grid = ((102, 138, 133, 122, 132, 122, 131, 129, 134, 128, 118, 125), (123, 134, 121, 134, 128, 129, 121, 125, 123, 129, 146, 132), (119, 116, 135, 140, 123, 135, 135, 120, 130, 132, 142, 137), (150, 134, 122, 127, 130, 126, 122, 119, 129, 124, 132, 128), (127, 109, 125, 125, 137, 124, 128, 122, 120, 140, 123, 129), (109, 148, 126, 126, 125, 128, 130, 125, 118, 140, 132, 127), (119, 123, 137, 135, 128, 130, 133, 122, 140, 127, 135, 133), (116, 118, 135, 132, 128, 129, 130, 124, 140, 136, 129, 134), (137, 129, 144, 125, 128, 127, 143, 121, 141, 128, 119, 123), (110, 130, 124, 133, 135, 136, 126, 131, 125, 111, 141, 130))
Find the minimum.
A: 102
The 3rd largest entry -> 146
Find the third entry in reading order.
A: 133
Find the entry just right of the largest entry.
A: 134
The 2nd entry in reading order: 138
Find the entry just right of 143.
A: 121

Read these off the matrix that follows. Indices start at 0.
1) Give the bottom entry of the column that holds the smallest entry.
2) Give the top-right entry.
3) Give the bottom entry of the column that holds the largest entry.
4) Give the entry directly below 114.
5) Give the entry just right of 105.
6) Give the entry at row 0, column 1.
7) Give the entry in the top-left corner.
8) Give the entry at row 2, column 0.
[[111 134 117 145 115 128 140 114 132 117]
 [147 130 132 133 147 104 111 125 120 106]
 [139 134 122 122 107 150 117 139 129 135]
 [134 126 135 127 128 126 123 131 120 123]
 [130 125 132 126 138 115 140 129 124 110]
 [105 126 127 140 128 125 134 120 137 135]
 [138 128 141 129 139 125 119 116 143 157]]
1) 125
2) 117
3) 157
4) 125
5) 126
6) 134
7) 111
8) 139

W =
[[143 142 123 122 131 129 104 121 119 146 144 136 106 124 120]
 [131 131 126 123 127 126 121 128 122 131 129 126 125 128 121]
 [108 102 106 113 110 124 140 115 124 101 106 119 149 109 114]
 [119 121 139 122 104 120 119 113 119 144 149 143 114 113 115]
 [127 125 117 134 128 141 120 124 128 124 120 122 133 122 135]
 [112 109 115 133 116 139 129 119 131 109 109 115 144 114 132]
 [139 136 112 125 136 134 107 115 123 138 136 135 113 116 122]
 [127 127 127 127 127 123 125 115 128 137 142 145 113 116 126]
 [120 123 133 117 117 114 130 128 117 132 136 139 125 127 116]
 [125 125 132 125 119 124 128 121 126 130 131 126 124 122 124]
 [136 131 114 122 133 130 123 120 131 123 121 118 128 121 119]]
Give the entry just left of the centre entry.
Answer: 129
Give the second entry in reading order.
Answer: 142
The 1st entry on the diagonal from the top-right corner: 120
The 3rd-last entry, reading row by row: 128
The 1st entry, reading row by row -> 143
The largest entry in the first row: 146
Give the bottom entry of the column that holds the smallest entry.
Answer: 123
The entry just left of 102 is 108
Give the entry directly below the centre entry.
Answer: 115
Give the entry directly below the smallest entry.
Answer: 144
Give the last entry of the smallest entry's row.
Answer: 114
Give the entry directly above the centre entry.
Answer: 124
Give the 4th entry from the end, reading row by row.
Answer: 118
The entry just left of the smallest entry -> 124
Give the bottom-left entry.
Answer: 136
The largest entry in the last column -> 135
Give the entry just left of 145.
Answer: 142
Give the last entry, reading row by row.
Answer: 119
The third entry, reading row by row -> 123
The entry just right of the centre entry is 131
Give the 2nd entry on the main diagonal.
Answer: 131
Give the entry directly above 108.
Answer: 131
Give the entry directly above 145.
Answer: 135

A =
[[139 137 130 147 121 117 117 116]
 [120 120 129 131 145 111 142 135]
 [139 117 140 120 131 116 147 110]
 [145 111 139 130 114 114 121 151]
 [125 141 129 138 120 117 124 121]]
Indices start at 0.
The largest entry: 151
The top-left entry is 139
What is the entry at row 1, column 0?
Answer: 120
The entry in row 2 and column 1 -> 117
The bottom-right entry -> 121
The entry just right of 141: 129
What is the entry in row 0 and column 2?
Answer: 130
The entry in row 2 and column 0: 139
What is the entry directly above 151?
Answer: 110
What is the top-right entry?
Answer: 116
What is the entry at row 0, column 1?
Answer: 137
What is the bottom-left entry?
Answer: 125

x =
array([[133, 126, 126, 122, 130, 137, 142, 135, 137, 126, 130, 113, 151,
        133, 136],
       [130, 118, 120, 128, 127, 140, 129, 124, 133, 117, 121, 106, 132,
        125, 133],
       [133, 118, 119, 129, 127, 138, 131, 126, 133, 117, 120, 107, 133,
        126, 132],
       [126, 115, 125, 119, 130, 138, 127, 129, 134, 127, 126, 109, 131,
        132, 137],
       [120, 122, 134, 125, 129, 133, 141, 128, 133, 130, 117, 110, 137,
        125, 140],
       [124, 108, 125, 121, 127, 131, 130, 127, 130, 127, 113, 107, 123,
        129, 138],
       [123, 122, 124, 128, 127, 131, 139, 130, 135, 131, 117, 109, 145,
        129, 138],
       [129, 128, 129, 123, 134, 137, 138, 135, 138, 127, 132, 112, 149,
        133, 137],
       [121, 122, 132, 126, 129, 132, 141, 129, 134, 130, 117, 109, 139,
        126, 140],
       [122, 119, 127, 124, 126, 142, 130, 119, 129, 118, 120, 106, 129,
        123, 134],
       [121, 126, 132, 122, 133, 138, 130, 129, 137, 128, 133, 110, 138,
        130, 137],
       [122, 121, 129, 121, 131, 138, 129, 128, 136, 128, 130, 110, 135,
        131, 137],
       [124, 115, 126, 120, 129, 140, 125, 125, 133, 123, 126, 108, 128,
        129, 135],
       [122, 122, 129, 124, 128, 144, 126, 119, 131, 118, 127, 107, 131,
        125, 133],
       [123, 129, 133, 123, 136, 138, 132, 131, 138, 129, 134, 110, 142,
        130, 138],
       [131, 119, 120, 128, 127, 140, 130, 125, 134, 117, 122, 107, 133,
        126, 133]])
Give the entry just right of the largest entry.
A: 133
Give the entry just left of the largest entry.
A: 113
